runs of hidden systems:
Y, path 1 (11 x 18):
[[ 25 -10  12   0 -16  17 -30  13 -15  11  -3 -11  -2  15 -10  11   0  28]
 [ -1  24 -21  30  28  -7   2  -2   9  -6  -7  17 -12 -22  13 -17   0  -6]
 [-13 -32  24 -15  -4  -2  19 -12  15 -10  12 -12  -6  12 -19  19   0 -18]
 [ 15  11   9  12  -9 -20 -24  11 -23  17 -11  -4  22   3  16   3   9  29]
 [ -7  11 -20  10  12  19   2   2  12 -24  -2   1   4 -22 -10 -27  -9 -31]
 [  0  -8  13 -20 -19 -12  13  -5  11   6   8 -28 -30  25  -3  15  16   6]
 [ 24  -2  10   5   4   0  -8  -3  -9  14  -8  23  26 -25  28 -13   2  16]
 [-16  -8 -12  20   3  28 -11   0   2 -23 -13  -2 -21   4 -27   0 -14 -19]
 [  4   4  10   1   7 -43  13  -3  10   8  16 -13 -10  27  19   2  14  11]
 [ 13  -9  17  -7   7  17 -10   2  -3   2   3   6  35 -39 -12   2  -2  -4]
 [-22  16 -17  20 -23   0  -6   5  -9 -12 -28 -15 -26  10 -10   3   6  -5]]
N, path 2 (11 x 18):
[[  8   4  -3  24  21 -26  13  -4 -29   9   3  10  13  24  -3   3   3  25]
 [-20  -4   0 -17   3   1   5   1  -1 -10  24  13  27 -19   4  13  11 -36]
 [-14  14 -11 -15 -24  -1 -14  18  -3   7   1  -8 -16  25 -18  22 -20  14]
 [ 11  12 -14  -9   9  -6  33  -8 -11  17   3  27  11   2  16 -18  -1  19]
 [-23 -11  -1 -18  21  29 -10 -12   3   5  10   1 -15   1   3  20  19 -24]
 [  9   7  -3  25  -3  -8 -20  23   9   5   9  24 -17  17   3  18 -20  22]
 [  4  -9  -3   1  20  -4  42 -14 -13  -5  11  18  18 -11 -27   1  -4   0]
 [-31   2  -2  -7   0 -12 -25   0 -22   3   4  -9   5  11   8  31  21 -14]
 [ -1  13 -10  -8 -23  -6   7  26  18   2  15  25  12  11   7  -5 -34   4]
 [  3   3 -17 -28  16  16  26 -15 -20  13   7  -7  -9  10 -25  -1  10   9]
 [-12   8  -2   2   9  -4 -25  -1  -1  16   2  23 -13  -8  41  22  18   0]]
J, path 3 (11 x 18):
[[  3  -9  11  13  -8 -42 -19   0   5 -15   2 -18 -21  19  12   2 -10   6]
 [  3  -2  26  11   5 -10   4  11  22  -2  12 -25  37  -3 -13   2  15 -15]
 [  8  10  -7  -3 -25  16 -15   6 -22 -12 -17  -9  17 -33  -3 -15  11  -9]
 [ 10   9  -5 -11  -4  -8  -1  -9  14   6 -22  -8 -12  -3  26 -37 -22  18]
 [  2  -9  11  14  41  25  10 -16  18  16 -10 -10   2  12  -9 -11   9   5]
 [ 10 -18  -1  35   7  12 -17  -7 -25 -16 -10  19 -17 -14  -4  12  13   0]
 [ -4 -12  11  14 -12 -41  -8  -3  11 -24  -3 -12 -22   4   2   3 -25  -1]
 [ -6   1  22   3   4 -16   0   5  10   2   3 -38  35  12  -9   0  20 -12]
 [ 17   9  -5   4 -18  21 -20  13 -12 -10  -5   2  24 -30  10 -20  14 -12]
 [ 15   6  -5 -15  -9   0   3  -8  12   1 -23 -12 -18 -11   4 -32 -30  20]
 [ -5  -4   9  14  42   6  16 -25   8  18 -18 -10   2  10   3 -11  14   9]]
M, path 4 (11 x 18):
[[ -9  14   5  -4  -9  -9  17   4  26  24   4  11 -20   4  23  23  22   7]
 [-13 -29   8   6  -4  22  19 -12 -17  -4  -9  19  28  18   0  -2   2 -10]
 [-11  11 -20 -10  17   3 -39   6 -20   1   1  -2  -8  11 -10   4 -31   9]
 [ -8  24  -4  -9   0 -23  21  13  26  10  29   9  -9   0   6  21  13  -6]
 [ -5 -20  14  -2 -20  20  19  -6 -24   7 -12  10  24   3 -10  16  22   0]
 [-12  10 -22  -8   8   9 -29  -3 -19   5 -18  16  -2   0  14 -11 -34  12]
 [-14  19 -11 -22   8  -5  16  10  31   5  30  -8  -7  18  -1   1   2 -18]
 [ 11 -21  14   1   0  20  11  -4 -21  12  10  14   4   3 -14  32  30   8]
 [-28   5 -11  11   2  -2 -13  -8 -14   1 -32  26  -2 -13   8   6 -30   5]
 [-20  14  -8 -22  -7 -16   3  11  14   6  16 -18   8  40  10  -6  -6  -8]
 [ 21  -7   0  -8   9  16   5   7 -20   5  34  21  16  -5 -11  17  22   1]]
Z, path 5 (11 x 18):
[[ 27  -4  10 -16  14  -9  10  -7  20   5   7 -25  -2   9  -3 -30 -16  17]
 [  8  15  -3  28  16  -2 -18   4 -21  -3  -6 -10   7 -25 -11  10  34  -2]
 [-21 -22  10   1 -24  -2   7  -7  20 -17  -9  20 -18 -11  16  13 -10 -21]
 [ 15  -5   5 -21  -6 -12   4  -8  -4   1  -5 -35   6  24  -6 -29 -16  16]
 [ 10  20  -9  21  19  -6 -27  11 -13  -5  14   0  14 -19  11  -1  29 -12]
 [-11  -7   7   0 -27  14   8   2  35  -8 -13  10 -31 -20   1  13  -6 -12]
 [ 12  -9   8 -13  -5 -16   8 -22 -19   9 -21 -19   3  17   9 -23  -4  27]
 [ -1   3  -4  16  36   5 -21   0  -4 -13  16  -5  20 -12   6 -11  18 -28]
 [  5  -8   8  12 -30   4  -1  13  27 -13   0  -1 -39  -3 -11  20  -3  -4]
 [ 12  -1   9 -14  -9 -34  16 -17 -17   7 -17  -7  13 -11  10 -16 -10  24]
 [-20   8  -8   0  18  16 -24   0  -5 -10  -2 -19  20  -6   3 -10  19 -33]]
N, path 6 (11 x 18):
[[  6  14   2   2  33  10  -9  -1  34  16 -10  -8  -4 -12  -3 -17 -22  12]
 [  9  -1   1  39   1   5  18  -3   6 -12  -6  -6 -22   0  -7   0  37  -9]
 [ 10 -36  24   4 -17  -8 -22  -5 -16 -18  -3   9  10 -14   7   8 -12  -1]
 [-13  15   0   0  16 -18  -7   4   9  -2  -9 -30  25   1 -22 -16 -28   0]
 [  6  19  -9  -1 -27 -11  22   7   0  -6   4 -20  -2   6  11 -15  39 -12]
 [ 10 -20  11 -33 -28  24 -15  -6   0   5 -12   5  -7 -17  16  -4 -10   6]
 [ -3  14  -7  12  34   6 -12  -9  17  12 -24 -12 -12   5  -1 -23 -20  16]
 [ 17  -9   8  30   7  -4  18  -2  15 -16  14   1 -11  -1  10  -6  36 -16]
 [ 11 -28  25   1 -17   4 -26   3 -10 -13  -3  -4   8 -20 -17  20 -10   1]
 [-14  22  -9  14   5 -29  -1   0  -5  -2 -23 -16  19  -3 -10 -20 -25   7]
 [ -3  -1  -1 -14 -20  -4  27  -4   6 -11   9 -19   5  13  15 -19  32 -24]]
J, path 7 (11 x 18):
[[ -5  18 -11   9  23   9  -5  -4   2  10   5   4 -21 -20   8  16  40 -10]
 [ -3 -28  15   3 -38   8   2   2   9  -7 -12  22 -17   6  10  15 -14   3]
 [-11   0  -5  -3  19 -24   7  -3 -18  -4   8 -11  26  25 -23  -5 -25   5]
 [  3  26 -12  -2  11   1 -17  13   4   2  23 -11  -7 -13  12   7  39 -17]
 [ 13 -15  18 -15 -43  15   9   7  17   4  -9  15  -5 -14   4   6 -11   9]
 [-19   7 -14  -7  20  -9  19 -15 -19   6 -15   1  22  10 -16 -15 -28  10]
 [ -3  15 -19   5  24  12 -20   1   0   4  15  -2 -25  11  21   1  31 -11]
 [ 21 -27  23   2 -24   7   4   8  17   0   8  20 -13  -2  -6  21  -9  13]
 [-24   6  -7  -1  10 -26  18  -8 -20  -8  -8  -2  21  -5 -30   5 -21  -2]
 [-14  22 -15  -7  -3  -3 -22   6  -1   1   9 -16  -9  12  31  -3  30 -19]
 [ 29 -16  20 -11 -22  21   3  17  21   9  13  13   9   5   2  -2 -12  14]]
K, path 8 (11 x 18):
[[  8 -13  13 -24 -26  28  -3   2  28   4 -10  -2 -21 -14  -5   5 -15   4]
 [  6  -3  -1  29   7  -4  23 -21  -8   4 -29  16 -11  -9  16 -12  17  12]
 [-15 -10   2   8  38   5 -19  -7   5  -9  22  -3   3  10   9   7  17 -29]
 [ 17  -5  18  18 -28  -9 -19  28  10  -6   8 -11   1  16 -13  17  -5  11]
 [ -2  12 -15   8  -2 -23  29  -3 -13 -18  -7   9  11 -23 -23 -12 -22   0]
 [-26   9  -7 -33  -7  12   2  -8   0   4  -7 -31   8   6   5 -10  18 -24]
 [ 30   4   8  -7  -8   0 -19   9  18  15   2   3   0  -5  35 -19  -4  20]
 [ 11 -12  -5  13  28  23   6 -16   6  -8  -8  12 -29 -18 -26  -3 -15   4]
 [-15  -7  14  15  -7 -10   5  -8  -5  -1  -5 -10  -9   0   5  31  44 -13]
 [ -5  -9   9  18  -1 -18 -10  16  12 -13  16  17  30  15  21  -9 -18 -14]
 [  8  13 -19   6  -2  11  -5  12 -12 -12  -4 -26   0  16 -40 -17 -15   6]]
T, path 9 (11 x 18):
[[ -4   7  -1  18 -32  13   3  27  12  -6   2  30  17 -13   6   9   1 -12]
 [ -9  -3 -13 -19 -10   2  31 -23  -4  -1 -24  -6 -17  14   0 -27 -15   7]
 [ 18   1   0   2  41   7 -31  -5   5  13  15  -2 -21   1  15   2  11  10]
 [-11  -7  12  24  -9  13   7  18  18  -9   7  11  11  -1 -30  29   0 -15]
 [ -2  -1  -7  -5 -13 -33  27 -18 -36  -7 -12  -6  -1   5  -8  -8  -4  14]
 [ -2   0   1 -18  27  -7 -38  -3   1   2  16  -7  12  -5  32 -12  -3 -12]
 [ -3  15   5   1 -29  27  -2  31  22  11  -2  -8  13   7 -18  12   5  -1]
 [ 20   0 -13  -3 -14  -4  40 -14 -14  -6  -6  20 -16 -17   2 -16   2  13]
 [-21 -13   4  -4  37   8 -27 -22   8   6 -11   3 -16  -2  19   2 -12  -7]
 [  4   8   5  29  -5   2  -6  27  10   5  13  -8   2  36 -17  19  13   6]
 [ 15 -14  -1 -12  -6 -14  34 -11 -17 -23  16   3  10 -17 -23 -10  -5  -8]]
Z, path 10 (11 x 18):
[[-20   5 -23  -4  12  20   5 -10  -1 -19   4  10  -5 -12  11 -14  13 -39]
 [ 17 -21  17 -12 -11   7 -17   1  16   6   8 -13 -35  21   0  14  -5  16]
 [ 15  11   8  27  19 -26  10  -4  -4   7 -14   5  27 -17   0 -14  -5  20]
 [-29   0 -14  -2  -6  14   7  -7  -9 -22  -4  -8  -9 -10 -17   9  17 -37]
 [ 12 -23  18 -19 -24 -12 -17   5   5   1  13  -1 -10  24  23   7 -12  12]
 [ 15  28  -8  11  18  -7   1   9  11   5  -6 -10  27 -19  -9 -31 -12   8]
 [-16  10 -14   3 -12  15   0  -4 -13  -6  -7   1 -29 -12   2  19  37 -18]
 [  7 -35  28 -17  -6   0   0 -13  16   7  -2  12  -1  10  24  -3 -20  10]
 [  9  16 -10  22  26  -3  -3   2  -6  -4 -10 -27  14   8 -24 -27  -6   7]
 [ -6   2  -6  10  -7 -13  -1   3  -9 -16  19  14 -23 -15   8  27  30 -21]
 [ -1 -20  27 -27 -24  -1   4  -3  22   5 -10  -4   7  -7  -2   1 -31   7]]
K, path 11 (11 x 18):
[[-12   0   1 -15 -31  -3  -9  -2   9   8 -24 -17 -24  25  19  -7 -11  13]
 [ 24   9   0   7  39  -9  21 -10   6  16   9  11  10  -8   3 -17   3  19]
 [ -9 -15   2  -7   1  40 -20   1  -5  -6   5   2  -8 -12 -16  25  13 -21]
 [ -4  -3   6  22 -28 -34  -1   4  -2  -2 -11  11 -16  15  25  10  -3  13]
 [ -4   1  -6   3  39  -6  19  -5   0  -5  16  -1  27  14 -21 -17 -16  -8]
 [  3  14  -3 -17 -28  19 -24  19 -14   5   2 -21   7  -5 -13  15  22  -2]
 [  1   3  -4 -10 -17 -26   9  -6   9  -3  -7  24 -16 -17  25 -10 -32  11]
 [ -7  -8   0  -3  31  27  23 -21   4  13 -11 -15   2  21 -16 -13   9   0]
 [ 15   5   5   8  -2   3 -31  14 -12   8  15   7   3 -15  21  21  34   1]
 [-11 -18   1  10  -4 -10   0   0  16 -18   2  22 -20   7  -7   7 -45  -2]
 [ -3  10  -2  13   3  -8  29  -5 -17   7 -10 -23  15  22 -26  -1  26   9]]
Y, path 12 (11 x 18):
[[  1   6  -5 -26  10  -8  15  -5  10 -10  27 -20  13   0   9 -22  18 -27]
 [ 17  -2  12 -23 -36  18 -14  12   3  10  -5  -7 -12 -19  -3  18   8  14]
 [  1   6 -16  24   1   7  14 -12  -2   0 -32  22 -13  -4  19 -27  -8  12]
 [ -1 -33   7  -6  26  12  -6 -15   4 -12  22  -1 -13  29  -4   0  -8 -14]
 [ 11  11  16  19   8 -21 -23  18   5  19  11   3   5  -3   0  33   9  20]
 [-14   9  -6  18   3  -7  28  -4  -2 -17 -14   4  26 -29 -21  -9  -4 -17]
 [-13  -7   1 -29 -21 -11  -7  -7 -14  -9  -2 -40  -5  26  -1  -5   5  -8]
 [ 22  20   0  -9  -6  10 -17  16  18  18   5   4  11 -12  32 -21   6   9]
 [  9  -8  -9  11  -4  38  22  -5   7  -9  -9  12 -30 -12 -26   0   3  -4]
 [ -3 -21   7   3   7 -32  -1 -22 -15   0  -2   6 -24  20  22   9  -2  15]
 [ -3  -8  18  13  23   5 -25  11  13   3   6  11  39  -6   2   2 -20  -6]]
T, path 13 (11 x 18):
[[ -4  27 -17 -13 -11   9 -17  14  -3  16   4  22 -11 -23  22  17  10   3]
 [-15 -14   8  -4 -12  14  31  -4  28  10  -4  23  -4  22  16   0 -10  -2]
 [ 13  -1 -13   2  35  14   6 -13 -18  14  -2   2 -12  22 -18  -9 -11  27]
 [ -8   1  -4   3  22 -11 -14   7   1 -10  35  13 -15  -9 -12  33   0 -17]
 [-20  -8  21 -10 -19 -26  20   0  -3  12  -3  -5  28  13 -12  25  -5   6]
 [ 10  14 -19 -14   8  -7  -6   2 -31   6   7  11  31   3  17 -25 -10  11]
 [-16  12 -14 -34  -7  27 -16  13  21   5  13   2 -10  -5   5   4 -12 -18]
 [ 12   6  10  -2 -15   4  32   3  18  28  -6  13 -14   3  -3  16   6  30]
 [ -3 -12 -11  15  37  11  14 -20 -15  -2   1  36   1  -1   3  -5 -10  -1]
 [-27  -2  -7  -6  10  -5 -22   3  -8  -2  12 -10 -17  32 -16  27 -12  -4]
 [ 20   4  14  -7  -5 -34  18  14   3   6  33  -2  22   5 -10  11   3  12]]
M, path 14 (11 x 18):
[[-23  11  -4  10  -2  -7  11 -10  28  -2 -25  -9 -40 -13   1   6   2  -7]
 [  6 -33  28   3  -2 -11   4 -10   3   0   4  -8  12  37  19  -6   8   4]
 [ 10   3  -7  26  24   4 -24  11 -15 -15   8   8  23 -13 -21  -6 -17  -4]
 [ -2  27 -11  -4 -29 -25   3  13   8  -6  -1 -19 -28 -10 -11  11   4   3]
 [ 16 -18  23 -17 -15  -9  24 -14   0   9   0   3  20  -9  24 -11  18   5]
 [  1   3  -8  10  16  41 -24   0  -4  -2 -22  -4  17 -10  -8 -25 -10  -6]
 [  8  11 -18  -2   1  -6  -3   3  19  -9  12  -8 -53  15   1  -5  -7   3]
 [  4 -27  31   1  14 -18  26 -17   9  -2  14  -1   9  -8  -6  17  16  -7]
 [ -5   2   7  35  -2   6 -32   8 -17   0 -30  -4  20  -2  -5   3  -1  10]
 [  4  18 -22  -3 -22 -26   1  13   6 -20  12   2 -13   8  14 -24 -20  -4]
 [ 17  -7  17 -32   0   0  19  -5   3   3  21 -22  18 -16 -19   0  18  -6]]

runs to name:
path 15 (2 x 18):
[[ -1 -13  14  -1 -27   9  25   9  23  -8   2  20   3 -21 -21  18 -14  -8]
 [-10  -3  -7   2   6  -1  -9 -12 -43   7 -22 -13   7  25 -15   0  -5  20]]
 => N
path 16 (2 x 18):
[[ -5   4 -19  -5  32  16  -9 -14 -37   4  -7   4  24  -3  -6 -16  -3   1]
 [-10  15  -4 -22  -6   2 -29  13  12  16  12  -8 -29   5   8  29   5   4]]
 => K
path 17 (2 x 18):
[[-26  34 -21  -3   0  -9 -19  23  -1   9   6  -4  19  18   4   3  -9  -6]
 [  9  10 -20 -24 -21   4  38   6   2  -2  21  16 -16   9  -1  -7   2   0]]
 => N
path 18 (2 x 18):
[[  0  17  -4 -16   3  -2 -15  -2   1  24 -21  15   0 -29  14   1 -24  25]
 [-29  11  -6   7  19  17  19 -12  10  16 -19 -10   3  21   9  -6  23 -10]]
 => Z
path 19 (2 x 18):
[[  8 -26  12  24  22  -6  21 -19  -3 -18  -3   3  18   8  -4 -23  -3  -9]
 [  3  -6  13   3   8 -10 -44   6  -7  -8  11 -33  -3   4 -12  16  10  -5]]
 => Y
path 20 (2 x 18):
[[  4  -5  -7 -20   2 -21  -9  -6 -18  -1  28  -5 -31  25  10  16  11   4]
 [  5   8  15  -9   6   3   6  12  22  28  10  25  23 -21   3  18 -10  14]]
 => N
path 21 (2 x 18):
[[ 11   1   5  17  12  16  -1   6  40  -4 -11  -3  -4  -6  -8 -25 -29   4]
 [ 16  -2  -3  17  15 -14  14 -11  -5 -12   6 -30 -25  19 -17 -11  22   2]]
 => M
path 22 (2 x 18):
[[ -3   5 -22 -19 -10  25  11 -13 -28   8 -24  -1  -1  10   6 -27   3  10]
 [ -9  -4  -8 -28  29  17 -19 -11  16   2  16   3 -20  -2  20  -5  -9 -17]]
 => M
path 23 (2 x 18):
[[ -3   7  -9 -15   7  20 -31   3 -21  -3  -6 -33  17   6 -20 -13  -2  -4]
 [  8  28 -15   0 -14 -30   4   5  17  -7   1  -2 -24 -15  27 -18   2   0]]
 => N
path 24 (2 x 18):
[[ 18   5   5  14  17 -37  26  -3   4  -9  16 -13  16   2 -17 -17  -3   5]
 [-15  -1  -1 -20  10   9 -23  -9 -27  -3  -2 -15  22 -25  -3   8  17 -20]]
 => T
path 25 (2 x 18):
[[  0   0  12  -3  29 -21  -4 -17   4   4  -9 -32  -9 -10 -29   5 -13  13]
 [ -8  17   8   4 -16  11  19  15  25  10   2   8  16 -22   1  18  27 -15]]
 => K
path 26 (2 x 18):
[[  3   2   9 -12  -1 -25 -30 -14 -23   4 -17 -27   1 -19  16   0  12   9]
 [ 10  11   4  11 -12   8  -4  20  39  -3   2   9  12 -11  25 -22  -3 -11]]
 => M
path 27 (2 x 18):
[[-13 -26  20  11  -1  17   5 -20 -10  -6 -26   1  13 -20  -5   9  17 -15]
 [  3   2 -10  25 -16 -17 -26   6 -20 -16 -16  -5 -13  22  12 -12 -13  12]]
 => T
path 28 (2 x 18):
[[-28   6  -5  -6 -16 -23 -22  -4 -17  -9 -15 -23   2  11  21  -3   9 -15]
 [ 20  -2   6  -8 -12   6  -3  14  33  -8  21  -6   7   1  27 -26   8 -17]]
 => Z
path 29 (2 x 18):
[[  6  15  -3 -14  12  31  16   0   6  17  -9 -15  20 -19 -24 -12  12   1]
 [  2  -1 -14   6   1  22 -11 -13  -5   3 -17   5 -46   5  21  -3  17   6]]
 => M
path 30 (2 x 18):
[[-14  20 -15  36 -16 -17  -5   8  -3 -12 -27  -6  -7  14  11 -17  -4   1]
 [ 16 -12   7 -21  19   0  14  -8  20  -9  27 -20   8   7  -2 -27  -1 -14]]
 => Y
